Rotation paths and how fast each direction turns (degrees a step):
Each turn is a multiple of 5 degrees from 10 to 175, or 0.
Each row of a path follows its step; steps can be skipped.

step 0: [-24  -8 -46 -32  -6   2  -3 -12  -7   5   9   6  20   5 -21  48  32 -47
  18  -2  11 -21 -13 -26 -20  13  35 -12 -27  20  -5   4 -28 -21   9  28
  44]
step 1: [ 10 -35 -13   4  26  15  -3   0 -10  27  25  45  22 -13  21  36   9  13
  73   6  45  11   2  36  12   6 -17 -15  10   1 -10 -27  -9  -7   3  17
 -11]
step 2: [  1 -22  17 -39 -25 -28   0 -16 -21  -7 -16  43   9   4  -9  14 -42  -6
  10 -13  40 -31 -11  10  12 -28  -5 -22  15   6  20  18  41 -40 -32 -23
  -6]
step 3: [-19   3 -67 -24 -17  12  14  -1  21  20  13 -26  -6  21   2  19  20  -8
  -7   7  33 -23   5  -6  39  18  26 -21  20  38  31  43 -15 -15 -19 -10
  24]
step 4: [-17 -24   2 -16 -22  18  21  36  19  33  16   7  21  21  25  21  34  14
  15  -5  34   5 -13  35  14 -27 -32 -25   8 -10 -36 -20 -30  38 -19 -24
   4]
step 5: [ -2  12   5  11 -12 -45 -18  -1  19  -9 -55  25   2  14 -30   3 -26 -11
  17 -13  36 -22 -40  29  -5 -17  -1  -8   8  14  -7 -18  13  20 -43 -27
  36]
step 6: [-29  -7 -60 -21  16  -9  17 -25   4 -20 -26  -5 -43  -4  11  34   5   8
 -12  40  -2  17  -1  16  25  44   7   8  13  16  19   1  -4  25 -41 -26
   1]
step 7: [-49 -20  34 -17 -23  30  28 -16  22  12 -27   5 -14 -13  17   9  34   8
 -11  -7  46  32  24  -7  24 -18   6  11  -4 -31 -35 -17  -7  12 -35   9
  -7]
step 8: [ 19  43 -18  42 -32 -39   2 -54  33   0 -20  14  -5  -2 -23  -6  12   9
   3 -20  54 -17 -14 -26 -19   6 -16  -8   4  -9 -35 -13  -7  -1 -27  -3
  -7]
step 9: [  4  20 -44  -1   9  26  -3 -29   9 -25  -8  -2  22 -47   2   3   3  33
 -40  40   1  -3 -19  28  29  32 -13 -12 -19  15 -18 -11  21   7 -15 -38
 -32]
step 10: [ 10 -11  17  13   6  35  62   9  -3  11 -62  -6  26   0  -9 -20  -2 -25
 -50  -2  23  32  29   1  21 -19   6  13   1   2 -18   2  12   3 -16 -14
 -26]
step 11: [  2  57 -10   0  -2 -38  33 -17  10  19 -39  -8  13  -8  -1  -6  19  -8
 -26 -18  26   7  -6 -15 -57  22 -24 -19  -4 -15  15  29 -26  32  20   7
  -5]
Directions:
[  5   3  10  -6   4 -13  -2   1  -5  12  -3   5 -10   1  -7 -14  -1  -2
   9 -14  15   0  -4 -10  -3  -5   1  -5   1  -6   5  -7   7  12   8 -13
 -13] -> 120
[  2  17   4   5  -7  -2   3   3  11  -8 -11   3  -5   1  -1   2  11   1
 -13  -9   0   8   1   8   8  13  -5  17  -9  -5   1  -7  -2  -5   2  -8
 -13] -> 20
[-13  -8  -2   0  -5  -6 -10  -6  -3   4  -5  -4   1  23  12   5   0   4
   6  -5   2 -12   3   8  12  -5  -9   6   1   4  10  -7  -3  -5  11  -8
   7] -> 25
[  3   7   3  -8  -1  14 -11  -2   6  -5  -6   0   7  10  15  -5 -10  -4
   9   4  -2  15 -12 -12  -7   3   7  -1   7  -3   1  -1 -12  -8  -3 -13
  -3] -> 0
[  3  12  10   4   4  -1   6  -4   3  -3  14  -2  10   3  -7  -2   2   7
  15  -1   9  -3 -13   0  -2   3 -18   1  -9  -6  -5  -9 -14   3  -1   8
  13] -> 100
[ -9  -2  -3 -13 -14  -9  14  -5  -5   1   9   0   5  -1   5  10  -1   0
  -2   3 -13  -1  -7   1 -16  -1  -5   0 -12 -15  -4   0   9  -1   2 -15
  -4] -> 160

step 0: [ 29   5 -25  -9   1   3  75 -24  12 -15 -14  14 -13 -26  22  18  -2  -6
  12   4 -14  13   5  38  16   1 -20   0  42 -39  -5 -17 -50   8  16   9
  50]
step 1: [-37  34  34   3  34   4  25  -2 -19 -27 -24  11  -6 -18  35  -9 -25 -11
  28 -27 -56  37  17   6  12   0   0 -30  23 -23 -16  28 -39 -10   6 -10
 -31]
step 2: [-29  11 -12  25 -23  18 -11   9 -20  17 -11 -11   4   4 -43  15  13   3
  12  30 -38   1 -14   5  44 -36  -9 -58   1  -6 -24  57 -10 -25  14  -1
 -33]
step 3: [ 29   7 -30  29 -16  22  33  -5  33   3  19 -29 -15 -16 -29  27  22 -35
 -16  24   0   9 -69  28 -22  -5 -39 -27  29  -5  -8   2 -23 -16  -1  22
  -6]
step 4: [  6  20 -34  11  33  51  32  20  14 -45   6   2   6   1  24  17 -22 -20
   0 -26 -21  24  25   8 -30  12 -11 -39  43 -29  14 -19  -3 -30 -18  18
  30]
step 5: [-38  37 -18  50  14   1  32  11 -44 -24 -13  16  25  -9   9   1  25   2
  13   9 -28 -10  48  32  39  15  33 -23  -1  -9   6  24 -33 -11  14  21
  20]
step 6: [-35   9 -10  43 -19 -46   4  -4  17 -27  -7   0 -25 -30 -23  -2  -5  -7
 -12  33 -29   6 -35  51  31   0 -10 -45  -2 -14   3  17 -30  36   8 -15
 -30]
step 7: [ 30  46 -25 -22 -25  -4   7  33  35   2  12 -24  -7 -30  -5  31 -20 -29
  -3  -3 -41  21  -5  16  13 -28 -53 -34  17 -42 -16  -9  19 -14   1 -16
  -7]
step 8: [  9  30  14  20  14  22  25  44 -13  -2  17 -18   9 -30  -2  28  18 -53
  28 -46   7  14  20  -2  -8  -2 -17 -14  -3 -25  -1  43 -21 -34  -6  56
  12]
step 9: [-47 -24 -11  43  21   4  23  17 -27 -37  14  -5  15 -16 -11  -4  -8  -7
   6  29  48   8 -15   2  29  24  16 -62  23 -30  28  32  -6 -13 -13  19
  -5]
step 10: [  4  61 -22  12   1   0  27  17 -13 -21  -1  -8  15 -45 -15  -4 -21  12
 -48  55   7 -14 -26  43  17   8   7 -29  20 -10  -7 -24  -5  -9  19 -39
  10]
step 11: [ 13  28  -7  10 -22  -7   6  55  15 -17 -35  18   0 -57   3  19 -17 -11
 -32 -51 -31  12   4  40 -30 -21  -5 -21 -15 -13 -26   6 -35  11   2   2
  26]
Directions:
[ -7  13  -5  -8   1  -3  -8  -5  -8  -4   1  15   6  -3   8   1  -5   9
  -1   7  -7  -1 -13   9  -6   1   5   6  -5  -7 -11  21   3   9  -3 -11
  -2] -> 80
[  0  -1  17   8 -12   7  -1  -7   4  -7   9   9  -7   5  -1   5   9   0
 -13  11  12  -2  14   9   4  -7   4  -5   8  -2 -11   2   8   4   1  -1
 -11] -> 100
[ -9   4  -3   9   1  10  14  -1  -6  -2  -1  -6   2   3  -5   3 -10  14
   4   5  11  -6   2   7 -14  16   2   3   9   3   0  -3  12   8  -3   9
  15] -> 70
[-11  -2  -2  -2   7  -2 -13   8   5  -1  -1 -13   7  12  -4   0   4  11
  -2  10  10   0 -10  16  15  -2 -10   2   4  12   9   4  -5   2   9   0
  -4] -> 100
[ 19   1 -11   1   3  -4   2 -17  21  -1  -2 -13   0  -9  -6   1 -12   1
 -16   3   3  -1  -1   1   3   1  -3   1  -1   5  -7   8   3   1  -1  -7
   6] -> 100
